Each path below is one point turned by a fixed rotation once a step. After each direction that follows a path, write how fast that rotation turns it, in degrees each step (0 if it stays still).
Each turn is a multiple of 5 degrees from 10 to 175, or 0.
Each row of a path follows its step; steps can be skipped.

step 0: [  5   0   3  -3  -3   5  -7   8 -12 -11  -4   3   2  13  -1  -2  -8  -3
 -12  11  -1  -4   5 -11   6 -10  -7  -9  -2  -2   1 -10   1  -3   1   8
  13  12 -13  -1  -1 -10]
step 1: [ 10  -5  -3  -2 -14  -1   8   3  -9   1   4  -2  -8  -5  -3   6  -4 -12
  -6   7 -11   1  -7 -14  -1   2  -3   0  -6 -13   2  -4  -6  -7   6  12
   7  -1   5  -8   6 -13]
step 2: [ -3  -2   4  -4 -12   6   4   5  -7 -10   6   1 -11  17  10   3   2  -7
 -11  10   8   1  -3  -3 -12  -6  -4   4  -3  -6 -11  -6   4  -6   5   8
   6  -2 -11  -3  -5  -8]
step 3: [  6 -11  -6  -4  -3  -6   0  -3   7   1  -9  -5  -2   4   4   6   4 -12
  -8  11  -6  -8   1  -4   3   2 -11   1  -1  -8   6 -18   0 -15   1   8
   2  -7 -13  -5   7 -11]
step 4: [  2  -9   1   5 -11   3   7   4 -10  -3   3  -3  -5   2   1   7 -11  -5
 -20   0   2  -2  -1   5  -1  10   1   8   5   2  -7  -4   6 -12   4  10
   8 -19  -2  -6  -8  -6]
step 5: [ -2  -3   2 -13   4 -13  -2  -3   5  -8  -2  -9   3  13  -1   8  -4   1
 -18   0   6  -5 -12 -11   4   0  -7  -2   1  -5  -6 -16   6 -14   6   5
   0  -5  -4   4  -2  -2]
step 6: [  8 -11  -3  -2  -2  11   2   2  -6 -12  -5  -9   8  -1  -7   2 -15  -7
 -14   3  -7 -11  -2   1   4  -2   2   5   9 -10  -1  -4  -2  -9  13  -6
  -5  -8  -4  -1  -2 -12]
step 7: [  7   6   8 -12 -14  -3   1  11  -1  -4   7   3  14   5  -3   5  -4   1
 -11   4   6  -3   6  -7   7   6   3  -3   2 -13 -16  -8   3 -13   6   8
   1  -3   5   4  -5  -4]
step 8: [  7   0   0 -12  -4  14  -4  -3  -4 -11  -2  -8   6   6  -3  -3   1  -6
 -12   2   0 -13   1  -8  -4  -6  -5   3   3  -6   9 -19  -2  -1   7   6
   9   2  10   7  -3 -13]
step 9: [  2   5   0  -4  -6   9   2  15  -4 -12   2   5   4   0   9  14  -2   4
  -9   2 -10   4   8  -8   0   5   3   2   6 -14   6  -5  -3 -10  12  13
  -1  -3   1  -8   5 -10]
Directions:
[ 4  0 -1  1  1 -1  0  2  0 -3 -1  1 -3 -4  2 -1  1  0 -2  2 -4  1  2 -1
  3  3  2  3 -1 -2  2  5 -2 -1  0 -3  2 -4  0  3  0  0]  135
[-1  3  0  2  2 -1  0 -1  1 -1  1  0  2  3 -6  1 -2  1 -3 -3 -1 -4  2  1
  1  0  3  1 -2 -3 -1  0  1 -2 -3 -5 -1  0  3 -1  0 -1]  40
[ 0  2 -3 -1  0 -5  2  3  4 -1  4  1  2 -1  1 -1  2  2  1  0 -1 -2 -1 -2
  1  0 -3 -6  3 -2  0  0  4 -1 -1 -1  3  0 -1 -1  3  2]  160

step 0: [ -4  -1 -10   1   4   8 -11   2   4  10   2  -6  -4  15   5  13  -3   8
   6  -4   1   6   9  -5  -4  -7  -1  -1  -3  -8  -9   0   7   1   2   6
  -5   9  -4 -11  -7   0]
step 1: [ -1  -6  -5  -2  -2   8   5   0  -4  -9  -6  -3 -13  -2   1  -4   0   1
   4 -11   4   1  -1  16  -8   6  10   0   5  -5  -3   4  -2  -9   1  -5
  16   1   9  -9  -4  -7]
step 2: [ -9   8   0   0   2   4   0  -6   5   4   1  -2   0  -8  17  -2  -1  14
  -2   0  -2  -2  -6  -3   3  -9  -1  -5  12   0  -5   0 -14   3 -12 -10
   4   1  -6  -2  -3  11]
step 3: [  7   4  -4   0  -1  -4  -7   0  -1  -4  -3  -9   4  -9 -12   6   3   2
 -11  -7  13   4   0  -2   5  -5  12   4   0   0 -16 -15  -2   5   0  -2
  -7  -4   0  -6  -9  -7]
step 4: [ -8  -5   7   6  12  -8  -6  -3   7   6 -10   0 -10   0  -3  -8  -4   0
 -14  -1  -2  -5  -2   1  -5  -5  -1  -5   3  -9   8   0   1  -1  -5  -5
   5 -14  10   6   0 -11]
step 5: [ -8   4   9  11  -3  -1  -6   5 -11   1  -2   5  -9  -4   5  19   6 -10
   1   1   4   1   1 -17  -6  -7  -3  -6   1   3   4   0  -9  -4   3  -5
  -9   3  -4  -3  -4   1]
step 6: [-11   5   0  -8   7  -8  -6   3 -11   3  14   1  -6  -5 -12  -4  -5  -2
  -1   2  -3   1   7   7  -2   1  -3   5  -5  -3 -10   2  -4   5  15  -2
   4   0   8 -13   7  -5]
step 7: [  0  10  -2   7  10   7   4   5 -16   2  -2  12   5   2   2  -9 -12   5
   3  -3  -1  -3  -7   3   7   2  -4  -8  -3   5   8   0  -4 -10  -7  -8
   1  -6  -6  -1  -2  -9]
step 8: [-16   4  -5   1  -8   2  -2   1   1   6   8   1   4  -4  -4   3   4  10
   2   4  -4   5   3  -8   3   3  10  -9 -19  -3  -6   3   7   2   2   0
  -4   5  -4   5 -18   1]
step 9: [ -2  -3  -7  10  -1  -2   8  -7   3  -2   5 -12  -4  -2  -5  -3  -1   5
  -4  -1   1  -2  -6  10  -9   6   0  14  -1  -2   7   3  13 -10   3 -14
  -4   3  -2  -8   0 -13]
Directions:
[ 2  1  1  1  0 -2 -2 -1  1  0 -3  0  2 -2 -3 -2 -4  1  0  4  0  3  0  0
  3  4  1 -1 -2 -5 -1 -2  0 -1 -4  1 -2 -3 -3  0 -2  2]  80

step 0: [  2   4   1   6  10   3   3  -1   2 -15  -3  -4  11   5  11 -10   3  -4
  -1   0  -5   0  -5  -2  -4   0  -2  -4 -13   8   2  -5  -1   5  -7  -5
   2  10  19  -6  -6   1]
step 1: [  3  -4   6   7  -3  -1   7  14  -2  -8  -2  -3   0  14  -1  -3  -7  -5
   4   3   0  -5   3  10 -11   1  -1  -6  -6   6   7   1 -13   8  -7   5
  -6  -6   9  -2 -14  -1]
step 2: [ 16   7  -3  -2   7 -12  -1  -4  -1  -2  -7  -5   5   6   1 -11 -11   1
   2 -11  -5 -12   4   2  -8  -2  -2   1  -4  -5  13  -3  -9  -1  -3   0
  -7  -8  -2   9  -7  -2]
step 3: [ 15   4   4  -2   9   0   7   1  -9  -4  -5  -2   3 -10   5   0  -6   7
  -9 -10   1   2   7  -5  -2   4  -8  -1  -8   5   9   8   9  -1   0  11
  -4  -6  12   3  -7  -6]
step 4: [  7   0  -8   5  -1   5   7   6   4  -1  -5  -3  16   5   7   1  -1   9
  -2  -7  -2   8   3   8   3   4  -1  -2 -12  18   0   1  10  -2  -3   0
  -5 -10  -5   1 -12   6]
step 5: [ 17  -1  -8   7 -11  -3   6   5   6   6   8  -4  -3  11 -11   8  -2   7
  -1  -9   5  -7   0   3  -3  -2  -6  -1 -10   4   4   5   6  10  -1   4
  -7  -3 -10   1  -3  -2]
step 6: [ 20   7   1   6  -2  -6   2  -5  11   7  -2   1   3  -3  -6  11   3  10
  -7 -15   4  -3  -2  -8  -3  -5   5  11  -1   3   2  -9   3  -5  -3  -3
   6   3   5   4  -3   2]
step 7: [ 9 -2  5 -1  2 -4 -2  8  1  2  1  6  2 -7 -3 14  5 10 -4 -8 -4  8 -1 -4
  9  1  0 -5  0 14 -9 -9  2 13 -7  9 -3  1 12 -2  1  7]
step 8: [  5  -2  -3  -5  -2   4 -17   2   9   8  -1   1   9   3  -1   4   2   1
  11  -2  -1   0  -5  -4  -1 -10   2  -2  -9  16  -2  -9  -1  14 -10  -3
  -3  -4  -4  -9   0   0]
step 9: [  7  10   5  -1  -4   4  -2 -12   2  -1  -4  -2  -3   7 -11   8   3  -2
   6   0   8 -12  -8 -11   1  -2   2  -5  -2  -2  10  -3   1  20  -4  -2
  -5   2  10  -8  -3  -1]
Directions:
[ 0  3 -1  2 -2  2  4  0  4 -4  4 -3 -2  5 -1  0  1 -1 -3  4  0  0 -1 -3
 -2 -1  1 -1 -1  1  0  0  1  0  3 -2  1  0 -1 -1 -2  1]  80
[ 0 -2  4  1  0  2  2  3 -2 -2 -1  3  2  2  0 -1  1  0 -1  4 -1  3  1  4
  1  2  0 -1  1  5 -4 -2 -1  1 -3  2  2 -1 -3  2 -2  1]  110

step 0: [ -6 -10  -3   3   0  -1  -6   2   4  -4  -3   0  -1   5  -6  15   6  22
  11  -1 -13  -8   5   3   3   9   6   6  -3  -1   1  -3   7  -6   7  10
   3   5   8   2   0  -5]
step 1: [  4  -8   3  -6   5  -1   2   6  10  11  14  -7  -7  10  -5   3   3   0
  -4  -6   5   0  10  -6   3  -7   2   4   3  -6  -9   5 -12  -9   7 -17
   5   2   5   1   5   3]
step 2: [  5  -7  -6 -10  14   6 -17 -11  -5  -4   3  -3  -1  -7 -12  -1  -3   7
   1   0  -2  -4  -7   3   3   4  -7   3   8  -6  -2   0  -7   5   7   1
  -3 -11  -3   1 -17   3]
step 3: [ -9  -4  -3  -7   6   1   1   7  -2  -4  -5  15   0   7   1   7   8   9
   9  -4  -8  -1   2   0  12  -4  17   5   3  20  -4   2 -10  -1   2  -2
   1   2  -5   1   1   5]
step 4: [ 10 -15  -4  11   3  -3  -6   3  -2  11   5  -3 -16   2  -2   0   9   1
   3  -4 -10   9  12  -5   2   6  -1   2   9 -10   3   4   2 -12  -1  -1
  -1  -4   2  10   0   8]
step 5: [  2   3   4  -4  -3   8  -9 -11  -1  -6   0  -1   4  -1 -14   6   0   8
  -1   8  -2  -6  13  -9  12  -8  -5   4   4   0  -6   0  -6  -3  14   0
  11 -14   2  -8   3  -2]
step 6: [ -1  -6   0  -2  18   6  -4  10   6   5  -3  -2  -3  14   2   5   5  -1
  17 -14  -1  -9  -5   3  -1   4  -3  -3  -5   8  -5  -2  -8  -2   9   5
   5  -8  -9   4  -3   4]
step 7: [  0  -2  -3 -12  -2   7   7  -2 -12   7   4  -2 -12   6  -8  -3   5  11
   4  -1  -3   3  -2   2   7   5  12  11  11 -12   4   4  -6   1  -8  -2
  -1 -11   5   5   8   6]
step 8: [ -2  -9  -6  -1   2  11  -5  -4   4 -15   6   3 -10  -1  -8   4   7   4
   7  -3  -1   8   8  -7  11   3  -9 -11   9   8  -8   5   3  -4   3   2
   7   5   7 -10  -8   1]
step 9: [  6  -2  11   7  12   1  -4  -1  -9  15   8   3   4  10  -7  10   4   6
   5   3 -13  -5   4   1  -4   2   0   4  -6   2 -13   5 -13  -2  -3   3
   2   1  -9  -8   1   5]
Directions:
[ 1  0  0  1 -1 -2 -5  0 -2  0  1  1  3  0 -4  3 -1  1  2 -2  2 -1 -2  0
 -1 -3 -2  0 -2  6 -2 -2  2  5 -3  1  2 -3 -1 -2 -3  0]  115
[-3 -2 -2  0 -4  1  2 -2  4  0 -3 -2  1 -1  1 -3  1  3  3 -3  0 -3  2 -3
  0 -2  1 -2  1  3 -3  3 -1  0 -1 -1 -4 -1 -1 -2  0 -4]  145
[ 0 -1 -2  2 -2  1  0 -4 -1  1  1 -4 -1 -2 -1  1 -1  2 -2  3  1 -3 -2 -1
  5  0  0 -2  2 -1  5  1 -2  3 -2  1  1 -1 -2  3 -1  2]  135
[-3  0  4  2 -2  0 -4  1 -1 -1  2  1  3  1  2 -3  4  0  3  1  0  3  0  0
  4  0  1  0  3  0  1  1  0  2 -3  2 -2  2  5  2 -2  1]  85

step 0: [  6   2  -4   0   1   7   8   2  -6   1   5  -4   6  -3   3   3   3  -8
   8   2  -6  -5   3   7   3  -3   5  18  15  12  -3   0   6  -1   9   7
 -10  -6   0   9  -6 -11]
step 1: [ -7   2   2   3   4  10  -3  -2   3 -11   9  -1  -6   6 -15  -6  -2 -10
  14   1  -6   7   4  15   2   1  -5  -3   5  -1  11   4   4  -5  -2   8
  -6   1  -6  -1  12   3]
step 2: [  8  -2  -2  -3  -7   0   5  -7   0 -12  -9 -16  -3 -14  -5  -6   2  -2
  -7   8  -1   1   2  -7   4   7 -19  -7   3   3   6  -1  -5  -7  -1   6
  -2   2   6   0   7  -5]
step 3: [  5 -10   2   2  -1  10  -5  13   5 -10  -3  -1  -6  -5  -6 -10   9  14
   5  -3 -11  -7   9 -14   5  -1  10   2   6   6  -4   1   0  -3   0  -5
  -6   4   5   4  -6  -2]
step 4: [ -5  -5  -8   7   5  -8  -8  -7   1  -9  -1  -1  13  10  -5 -11   2   6
  -1   2 -11  -3   8   8   7   3  -1   1  -2   2  11  -9  -1  15  -8   0
   2  -5  -6   4 -10  -7]
step 5: [ -1   9 -18  -1   5   5   1   4   1   2   6 -21   1   3   9   8  -2  -3
  -3  -5 -10  -4   7  -1  -1  -1  -4   2   8   1   4 -14   8  -1   1  -6
   1  -2   2   3  10  -5]
step 6: [ -3  -8  -5  -5  -5   0 -12  14   1  -1  -3  -7  -2   1 -10  -1 -13   3
   0  -2  -2  -8  -9  12   1   6   1   7   2  10   1   7   5 -11   4   2
 -13  -5  -1   7  10   4]
step 7: [  4 -18   3  -1   0  -6  -3 -12  14  -9  -4  -3  -5  13  -6   3  -6  -9
  -8   1   0   6   4   2   9  -8  -6  -3   3  -2  -3  -4  -3 -12  -3   5
  -6   2   0   7  -1  -9]
step 8: [ 12   0   4   3   5   1  -4  -3  -6   4  -8  -8  -1   0   3  -1  -8  11
   8  -8  -9   7  11 -15   8  -2  -7   3  -6   3   0  -5   6  -2  -8   8
 -13   7   8  -7   1   1]
step 9: [  2   2  -9  -8   6  14 -11   0  -2  -9   2  -2   4   9   5 -10  -4   8
  -7   7  -2   7  -5  -4  12   5   3  14  -2  11   1   4  -8   9   2  -2
  -1   3  -3   0  -4   5]
Directions:
[-2  2  0  1  3  3 -2  1  1  0  3  2 -4  2  0  0  3 -1  1 -3 -2 -1  2 -1
 -1 -3  2 -2  0 -4 -3 -2  1 -3  2 -3 -1  5  2  0  2  1]  160

step 0: [ -8  -5  -3 -19  -7  -4  -2  -3  -6   0  -9 -11   7  -5  -5  14   4   0
  -4   3  -1 -12  -5  -4 -11  -3   2   1  -2  -1   4  -6  -6   1  17  -3
   7 -15   5   5  -6   2]
step 1: [  3  -6 -13  12   6  -2   0  13   0   3  -1  -2   4 -16 -11   4  11   1
  -4  -7   2  -2   2 -10   2   2  -4   7   7  -5  -7   5  -7   0  10  -1
 -16  -8   5  -4   6 -11]
step 2: [  7   0   2   0   3  -5   8   0  16   0  -3  10   7   3 -10  -3   3   4
   6   3  -5   4  -8  -5   6   4  -2  -4   6   6  -2   4   2  11   3   5
   2 -10 -26 -10   8  -2]
step 3: [ -1  10   8   5   5  -3   5  -2   2  -5   0   5  -7  11  -1  -8  -7 -24
  -6  -8  -5  -1  -5  -9   0   1  -6  -1  -7  11   4  11  -2  -5  -9  -1
   0   9  -1 -12  -1 -10]
step 4: [ -8   0   0  -9   3   4  -3 -12 -12  -7 -14  -1  -1   0   8  -2  -7   5
   1  11  -7  -3  -3  -8   3  -3   7 -14  -8  13  -4   4  11  -1   1 -12
  -3  11   1   0  -6   8]
step 5: [  0  -6  -1  -3  12   2  -3   1   1  14  11  -8   0   4   4   1   8   7
   0   6  -1   5   3  -3  -1   1  -1  -6  -3 -17  -8  12  -5  -7  -3  -8
 -13  14  10  11 -12   0]
step 6: [14 -6  1 -6 -8 14 -1  1 -3 12  9  0 14 -3 -3  0  8  9  7 13 -9 -1  8  6
 -1  5 -5  9  2  1  6  6  4  1 -7  7 12  0 -6  7  7  6]
step 7: [  1  -2  -2   3 -13   7 -10   1   3   4  11  -7 -10  -3   4   5  -4 -11
  -8  -6   3  -9  -1  11  -9  -5  -5   7  -2  -4   3   8  -4  -2 -15   8
   0 -14  -5 -16   1   3]
step 8: [ -9  14 -11  14 -10  -3  -6  -9  -4 -10  -7  -1  -6 -14   6  -6   9  -4
  -5   3   5  -5  13   0   2  -1   4  -8   2  -1   1 -10   9   4   1  -4
   9  -8 -11  -2   1   2]
step 9: [ -3   3  -9  -9   2 -11  -3   1  20  -3   4   9 -13  -1  -8  -9   0   4
 -11  -2  -2  10   8   0   3   2   3  -5  -5  -4  -3 -12 -13  -1   7  -9
   0   1   7  -1  -9   0]
Directions:
[ 4  0 -1  1  0  2 -2 -2  0  0  0  1 -3 -2  1  3  2 -2 -1  2 -1 -3  1  2
  2  0 -5 -2  3 -2  1  0  0  2  5  2  0 -3 -1 -4  2 -4]  60
[-3  0  3  3  1  0 -2  0 -4 -2 -3  0  1 -2 -1  0  1  1 -3  1  3 -2  1  1
 -2 -1  0 -3 -3 -1 -4  1 -5  0  2 -4  3  0  1 -1  0  2]  90

step 0: [  5   6  -3  -4  -7   5  -6   5  11   7  -5   5   3   5   0 -12  -3   8
  -9  -3   4   2  -2   3  -6 -15  -5  -3 -10  -4   0 -14   3   1  -6 -11
  10   0  -7   8   8  -4]
step 1: [  0   2   3   7   6 -19  -3  -1   1   0   2   2  -3   5  -7  16   3 -15
  -3   3   3   5  -4   4   0  -6   7   1  -2   2  -6   9  -1  -8 -10   1
  -4   1   3  -1 -15  10]
step 2: [ -1   6   5   3  -4   1  -2  -1  -1  -4  -2   8  -1 -11   2  -4  -8  23
 -14  -2   4   1  -5  -7  -2  10  -3   5   0  -1   4  -3  -8   6  -4  16
  13   1   0   2   5   4]
step 3: [  3  -1  -7  -6   9  -3   3  15  -2   2  -4   8   4   2 -14   2  -5  -6
   6 -11   6   9   6  -5   4  -4   4  -5   4  -2  -1  10  12   5   1 -12
   2   5  -2  11 -10  -6]
step 4: [  0  -5   4   7 -10  -4   6  -8  -5   6  11  -6   7   0   1   2 -18  -4
  -3  10   6  -2  -8   0   0   0 -10   4   8  -5  -8  -6   1  -1   1   7
   2 -11   9   2   5  13]
step 5: [ -3   7  -2  -3   8  13  -1   6   3  -8   6  -4  -6 -14  -1   5   7  -6
   5  -2   8  11  -1   6   0  15   4   4  -5  -6   6   2  10   4 -10  -3
  13   6  -2  -3   5  -8]
step 6: [  5  11   0  12   6   5   7  -9  -6  -3  -4   5   1  14   2  -3  -5   3
   2  -1   2  -8  -7   4   7 -10 -11 -14   2  -1  -4  -1   1  -9   3  -9
  -2   1   7  16   0   2]
step 7: [  8   4   2 -13  -5  -1   3  -5  -5   3   2   4   2  -5  -1   5   8  -9
   6   5  -2   8   3  -4  -1   0   1   8 -12 -17  -4  -2  -7  10 -15   5
  -6   0   1  -9   1  13]
step 8: [  2   8  -6  10  -2  -8 -13  -9  -9 -11  -2   2   4  -2   0  -6   1   6
   3 -12  10 -13   0   4   2   4   7  -2  -1   0  -5   1   8  -8   6   5
  14   4  -5  -3  -1  -6]
step 9: [ -3   4   5 -12  -1   9   9   5   5   2   0  11  -1   7  -8 -14   4  -6
   0   7  17   9  -2 -12  -1  -4  -2  -7   0   7  -6   1  -6  -1  -2   4
 -12  -1   0   1  -2   5]
Directions:
[ 2  3  2  1  0 -1  2 -2  0  0  1  3  0 -1 -3 -1 -2  0  0 -3  7  2 -2  1
  1 -1  1 -2  0 -3 -3  0  2  0 -5  0  3  2  1  2  2  4]  0
